One turn moves every row onto another: examples first, then more rows asked
maf: [  3  -6   0  -3   2   6  -3  -3  10  -7   0 -13  -4  12  -8  -3  -1  -2
  -4  -9  -7 -14 -21   2   6   2   1  -3   6  -2  -5   2 -18  18   5  -8
 -13   3  -3  10 -14   7 -16]
Zibar: [ -3  -7   6  -2   6  -1 -15   2  14 -14  -1  -4   1  -3 -10  -3   5  -2
   7  -8  -1  -8  -5  11  -3  -6  -2 -13   9  25  -8   5  -6  17   4  -9
 -21   4  -9   0  -8   2 -22]
Riv: [ -5  -1   0   1  12   4  -9   7  19 -11  -2   9  -6   6 -12  -9  -3  -5
  -2  -7  -6   0 -24  12  -9   2   1  -3   7   1 -11  -7  -5   3  17  -1
 -22  -3 -10   2  -6  -4 -25]
puf: [ -5 -20   2   3   7   2  -5   3   7 -15  -4  -3  -3  10  -9   1  -1 -13
  17  -9   1 -15  -9   8  12  -8   0  -2  12  -4  -7   3   4  -7   9   0
 -12   6  -6   7   5  -1 -15]
zov: [  2  -9   7  -6  10   0  -3  -3  19 -18   4  -2   6   6 -18   5   3  -1
  11 -17   2 -15 -19  10  -5  -2  -9  -5  17   6   3  -2  -7   7   9  -6
 -21   4   8   4  -8   0 -15]
mup: [  0 -13  12   0  -7   8   2  -3  13 -12   2   5   8  11  -1   0   3 -13
   2  12  -4 -10 -12   6   5  -7  -5   1  -1   1  -8   9 -10   2  11   3
 -12   6  -3   8  -5   5 -20]
meb: [ -3 -16   9   0   6   0  -2   3  10 -10  -3  -5   1  16  -4  -7   5   0
  13   0  -6  -9 -11 -10 -11  -6   1  10   3   3  -3   1  -1   4   6  -4
  -9   5  -9   6 -13  -1 -12]
lega: [ -9 -15   1  -5   8   1 -10   3  15 -16   0 -12  -1  -4  -9  -6  -6 -14
  12 -15  -1 -10  -4  14  -6 -12   5  -9  11  13 -17   5  -7   5   5  -8
 -15   6  -7   5  -5  -5 -14]
sud: [ -4  -9   2   0  10   1 -14   1  13 -12  -4   2  -5   2 -10   2   6 -11
   8  -5  -5   4 -13   9   3  -3  -6   3  -2 -18  -7  -1 -10   9   8   2
  -1   5 -17   5  -9  -6 -16]
fibe: [  3 -11  12  -5   8   1  -9   2  20  -6   5   9   2  -2 -14  -5  -4  -7
   8  -9  -4  -1  -8   1   1  -3  -7  -6   9  -4  10  -3 -14   9  16  -6
 -11  12  -9   8 -12  -7 -27]
Lor: [ -2  -8   3   1   6   0  15   1  14 -13   0  -1  -1  10  -8  -9   4  -3
   8  -6  -6  -5 -19   3 -14  -4  -5   3  10  10  -6  -1 -10  -9   3  -8
 -13   2  -2   2 -12   0 -18]
Piz: [  0  -5   6  -7   0  -9  -6   6  15 -15  -2  -1  -1  10  -5  -5   0  -6
   9  -5   4 -14  -1   8  23  -3  -1   6   5  -6  -9  -7 -10   4  11 -15
 -13   5   0   7   0   2 -13]
Gupo: [ -9  -2   5   1   5 -13   7   4  16 -13  -5   6   4  -1  -7  -6   7  -3
   9   1  -9   7  -9   9  -4  -9  -2   2   9  10 -11  -7  -5  -1  -2   1
 -10   1   4   5  -4   2 -19]
fesob: [ -5 -10  11  -9  10   2  -4   2   8 -10  -7   9   0  10   0  -4   2  -3
   4   9  -1  -8 -12   7   0  -3  -6  -7   6   6  -5   5  -8  12   1   7
 -15  -2   1   8  -9  -5 -36]
gozu: [ -2   0   6  -7  10   2 -16   6  22 -10   2  12   2   4  -5  -1 -11  -8
   7  -5 -12  -5 -23   9  -3  -1  -8   5   6   1  -7   5 -15   2  21  -3
 -11   4  -4   7  -3  -5 -22]
lilok: [  6   1  -3  -4   5  -9 -13   2  23 -15  -4   3  -1   3  -3   4   5   3
   7  -5  -5  -7 -14  10  10  -1  -3  -1  10   4  -4  -5 -11   3   4  -1
 -22   4  12   9   2   6 -18]
fop: [ -2   2   5   6   4   2  -1  -1  19 -14   2  11   3   1 -16  -3   6  -9
  -1   2   1   9 -13   9  11  -1  -9  -1   5  -2 -13  -6  -9  14  13  -6
 -14  -2 -12   4  -6  -7 -19]
Nam: [ -3  -7  15  -5   8 -11   0   5  10 -12  -2   2   4  12  -1  -4   9  -4
  13   5  -8  -5   2   3   0  -9  -5   3   7  -1 -14  -6  -2  12   1  -3
  -3   3  -8   1  -6   1 -14]
loza: [ -5  -6   5   5   9  -7 -12   2  11 -13   0  -7   4  -2 -10  -8   1  -8
  10  -6   1   1 -16   4   3  -3   6 -13   5 -17   0  -6 -16  13   7  -6
 -13   2 -12   1  -6  -2 -25]
Zafor: [ -9  -9   3 -14   6  -3   2   6  16 -23   8   8  -1  -6 -10  -3  -3  -9
  13 -13 -14  -4  -4  18   6  -2   1   5   9   4  -5  -3  -7  15   9  -4
 -15   5  -5  -2   3  -4 -20]
mopi: [  0  -7   5   0  -2   2   2   2   7 -19   3  -3   3  -1  -2  -6   0 -14
   9  -5   2  -5 -10  10 -11  -5   7   4   4  -9  -7  11  -5  -5   7   4
  -9   1 -10   2   3   8 -19]
Levo: [  0  -6   2  -7   6   1 -13   3   9 -15   1   1   0   6  -9  -2  -2  -5
  12  -6  -9 -11 -17   9   4  -4  -1   9  13   4  -8   3  -3  36   4  -5
 -11   2  -5   7  -2   1 -17]
busod: [-15 -15  11  -5   8  -3 -11   5  10 -18   0 -10   4   4 -14   0  -3  -3
  13 -15   7 -18 -13   6   4  -6   4  10   5  -6   2  -4  -5   5   9  -8
 -13   2  -2   8  -7  -4 -15]
Nen: [  0  -6   6   0   6  -1  -6   1   9 -16  -6  -2   3   1  -9   0   5  -1
   0  -1  -4 -13 -12  11 -13  -9   1   6   4   7  -6   1  -7  23   6 -16
 -18   5   0   1  -9  -3 -34]
kul: [  0  -7   8  -9   6  -2   6   3   8 -15  -4   5   0  -1 -10 -15  -2  -8
  10  -8  10   1  -4   2  -8  -4   2  -6  16   2  -4  10   1  12   4   1
 -11  -2   0   4  -5   1 -30]
lamo: [  0  -9   5  -3   1   0  -6   1   8 -11  -5   2   0  13  -9   6   3  -3
  12  -6   0  -6  -8   7  26  -4  -9  -3   5   2  -7   6  -1  -6   7   4
 -10  -2   0   3  -1   0 -19]
sobi: [  2  -7   2 -14   1  -5   0  -1  15 -15  -1  -8  -2   5  -8  -2  -6 -12
   3  -8 -12   0   1   7  -3 -10   3   4  -9  -6 -12   5 -12   0   6  -1
 -15   7   6   3  -4  -6 -17]
poti: [  1 -15   4  -6   8   7  -7   3  18  -7  -1   7  -8   9 -17 -11  -1 -14
   6 -13  -2   1 -15   5  -7  -3  -6  -4   8  -8  -6   0  -1   7  21  -5
 -10  11  -9   5 -13   1 -13]
Mima: [  8   2   3  -4  -1  -2  -1  -7   7 -12  -3  -3   7   4 -12   5  -1  -3
  -7  -2  -8  -5  -6   6  -3  -5  -8   4  -6   3  -5   4 -14  11   3  -8
 -13   7   4   8 -13   1 -22]
tuf: [ -2  -9  -6  -7  -5   0  -8  -2   9 -10   1  -7   0   4  -8  -1 -10 -15
  12  -9  -5  -8  -3   6   9 -12   0   2   1   8 -13   9 -12  -4   2  -7
 -11   7 -10   8  -9  -8 -11]
fosa: [ -3 -16   7 -10   4  -3   0   4  18 -20  -2  -5  -4   4 -10  -8   0 -12
  10  -8  -6  -7  -2  10 -10 -14   9   5   4   1 -13   3  -4  15  13 -13
 -19   7   3  -3  -2  -8 -26]
voso: [ -3 -12   7   5  14   6  -7   6   9 -18   2  -4  -2   5 -14  -5   4  -5
   8 -12   9 -14 -12  10   0  -3  -3  -6  19   9  -4   2   6   0   7  -4
 -14   6  -2  11   5   4 -21]
Rebor: [  0  -1   9   0   9   2 -10   4   8 -15  -1  -1   0   7 -12   0   6   6
   4  -8   6  -4 -12  10  12   2 -11  -6  11  13  -4   3   0  -1   4   2
 -13  -2   2   6   0   4 -25]
nebeb: [ -9 -11   0  -6  -2   3   6   1  17 -14   5  -5  -5  -6  -9  -3  -2  -5
  -2 -16 -12  -2 -11   7   8   2   8  -3   0   0   0  -2 -18  -3   8  -2
 -18   6  -1   6  -7   3 -18]
tiz: [  4  -1  -2  -4  -3  -2 -16  -1   7  -9   0   0   0   5  -7   3   0  -2
   6  -2  -6  -8  -4   6  10  -4  -7  -3  -2  19  -5   7 -14   6   0  -8
 -18   4 -13   1 -11  -2 -20]
vebol: [ -3   2   3   4   1  -4  -6   1  19 -15   1   2   9   5 -11  -9  -6 -14
   9  -2  -1   1 -23   6   6  -2  -1  -5   7  -6 -19   5 -13  13  20 -12
 -14  -1  -3   1   0   2 -14]

Mima -> Nen
nebeb -> maf
fop -> Riv
Where do these go?
busod -> Piz
fesob -> kul
Rebor -> voso
meb -> Nam
lega -> tuf
gozu -> fibe

One turn moves every row onto another: examples first, then more rows asked
kizis: [  6   5   4  -6   6  -8  -3  -2 -10  -6 -11  -1  -4   0   3   1  12   4
  -4   4   2   2]
pize: [  1   2 -10   7   3   8   6  -6  -1  -5  -1  -4 -11   4  -2  -5   0   4
  -3 -12  -5  -4]
vate: [  9   3 -10  -9  -7  -9  -5   1  -1  -1   5  -9   5  -5   8   7  -1   4
  -1   2  -3   0]
nibu: [ 2  5  6 -8  5 -8  1 -3 -8 -9 -9 -4 -4  4  4  3 13  3 -3  6  3 -1]
bub: [ 12   5  -1 -13   3  -6   7  -4 -19  -4  -2  -2 -11  -2   4  -4  -6  -2
   8  -8   2  -5]
lanil: [  8   6  -3 -15   4  -6   8  -8 -16  -7   0  -3 -11   0   5  -5  -8   1
   9  -9   6  -6]
Dasiv: [  6   5   0   7   6  -5   5  -4  -9 -10  -6  -7  -3   1  -1  13   8   6
  -2 -12  -8  -3]
satof: [ -1   1  -7 -11   6   2  -2   3  -7  -6   3  10  12   6   2   5  -3  -4
  -3  -8   3  -8]
tifu: [  6  -9  -5  -7  -1   3   3   1  -4   3  -4 -15  -5  -2  -6  -3  -5  -5
  10   2   5  -5]
pugit: [  3  -9  -9  -5   5   6   6   7   5   7  -1  -1  -2   3   2  -4  -3   4
   8 -11   3   1]
bamop: [  3  -7  -6  -1   4   8   2   7   7   7   5  -3  -6   5  -1  -2  -3   5
   1 -11   0   3]
Sabe: [  2   7 -12 -18   8  -1   2   0  -4  -5  -4  -3   3   0   9 -11  -6   1
   2   1   0  -2]
mosug: [ 2 -3 -2 -2  7 -9  6  9  3  3 -4 -5  8  4  0 11  6  4  6 -6 -7  5]
seb: [-2 10 -4 -5 -3 -5  0 -9  3  1  2  2  8 -8  6  3  8  1 -2 -9 11  1]
kazim: [  0  10   2   0  -5  -3  -2 -10  -3   2   0   0  -7 -12  -5   8  -5  -2
   2 -13   2  -6]
volep: [  0   3  -7  -5  -3   6  -6 -10 -10   1 -11 -13 -11  -6   6   2   0   7
  -4  -1   1  -2]
vikib: [  8   5   1   6   4  10   3  -4  -1   0  -6  -3  -9   9   4  -6  -3   7
  -1 -10   0  -4]
nel: [  3  -6   2  -6   6  -6   2   2 -11  -2   0 -12   7   6   4  -4   6  -3
  11   0   4   5]
vupiz: [ -4  -3  -1  -2   8  -7   7   9   6  -5  -4 -11   4   1  -3  11   0   4
   7  -5  -8   0]
Guvaf: [  3   0  -1  -1  10  -6   4   9   2   5  -2  -4   1   7  -3  13   2   3
   7 -11  -2   7]
tozom: [  3  -7  -5  -5   5   3   0   5   7   4  -6  -1  -6  -3   3  -1  -8   9
   8 -10  -1   7]
Pogin: [  1   3  -6 -10   4   1   0  -6 -16  -1   1   0   6   0  -4   3 -10 -11
   9 -13  -7  -6]
nagi: [ 3  8 -8  2 -3 -2 -4 -8  1 -1 -2  5 12 -3  3 11 -1  2 -4 -8 11 -2]
Miro: [  0   9   0  -6  -8  -5  -1  -6  -5  10   0   2  -5 -10  -3   9   0  -5
   3  -8  -4  -7]
retob: [ -2   6  -1   4  -6  -7   2 -12  -1   4   1   2   0 -11  -5   6  -6  -1
   7 -12   4  -7]
zike: [ -6   2  -4 -12   3   3   2  -3  -9  -2   3   2  -2   0  -4   2 -13  -9
  11 -13  -1  -9]
neku: [  0  -1  -8 -12   1  -1   1   2  -2 -10   2   7  14   8   3   1  -1  -7
   3  -5   4  -1]
nunir: [  8   1  -7 -10   5   1   4  -3  -3 -12   2   7  13   0  -2  -2   0  -6
   0 -10   7  -1]
mogi: [  0   7 -12 -19   2  -4   4   1  -1  -3  -2  -2   1   1   9  -9  -5   2
   2   4   1  -4]
gumip: [ 13  11   5  -5   1 -12   2  -7  -8  -1   4 -16  -1  -3   1   7  -6  -1
   2  -4   0  -6]
rogov: [  3   0  -1   7   0   0   6  -1  -9 -13  -1  -8  -6   8   4  11   8   5
   2 -11  -3  -7]
vufa: [  2  -8   2  -9   7  -8   0   2  -9  -5   1 -12   6   3   2   0   3   1
  15  -2   6   7]
laruz: [  5   3  -5   2   7  10   7  -6  -3  -3  -4  -4 -13   1  -2  -4  -2   7
  -1 -14   1 -10]
tuz: [ -8  -1   0  -7   2  -3   3  -3 -11   0   7   7   1  -3  -4  -1  -9  -5
   8 -13  -2 -10]
guva: [  0   3  -6  -4   3   4  -5  -9  -8   1 -12 -15 -11  -8   2   2  -2   4
  -3   0   1  -4]
Zimor: [  2   6  -5   6   7  -7   9  -3  -6 -10  -9  -4  -6   5  -4  13   6   4
   4 -11  -6   1]
vub: [ 2 11 -3  1 -4 -6 -6 -7  2 -4  0  2 10 -3  6  8  4  2 -5 -7  6  5]
futuz: [  8  -6  -3  -8  -2   5   0   1  -2   3  -5 -14  -4  -2  -7  -4  -9  -3
   8   4   3  -4]
Rog: [  9  10   4  -3  -1 -12   4  -7  -8   5   4 -19   0  -4   3   7  -2  -3
   2  -5   1  -6]
kolo: [ 10   0 -12 -10  -7 -10  -3   3   3  -4   4  -8   3  -8   8   6   3   2
  -2   3   2   0]

Rog -> vufa
retob -> Guvaf
Miro -> vupiz
Where do these go?
guva -> vate
vub -> pugit

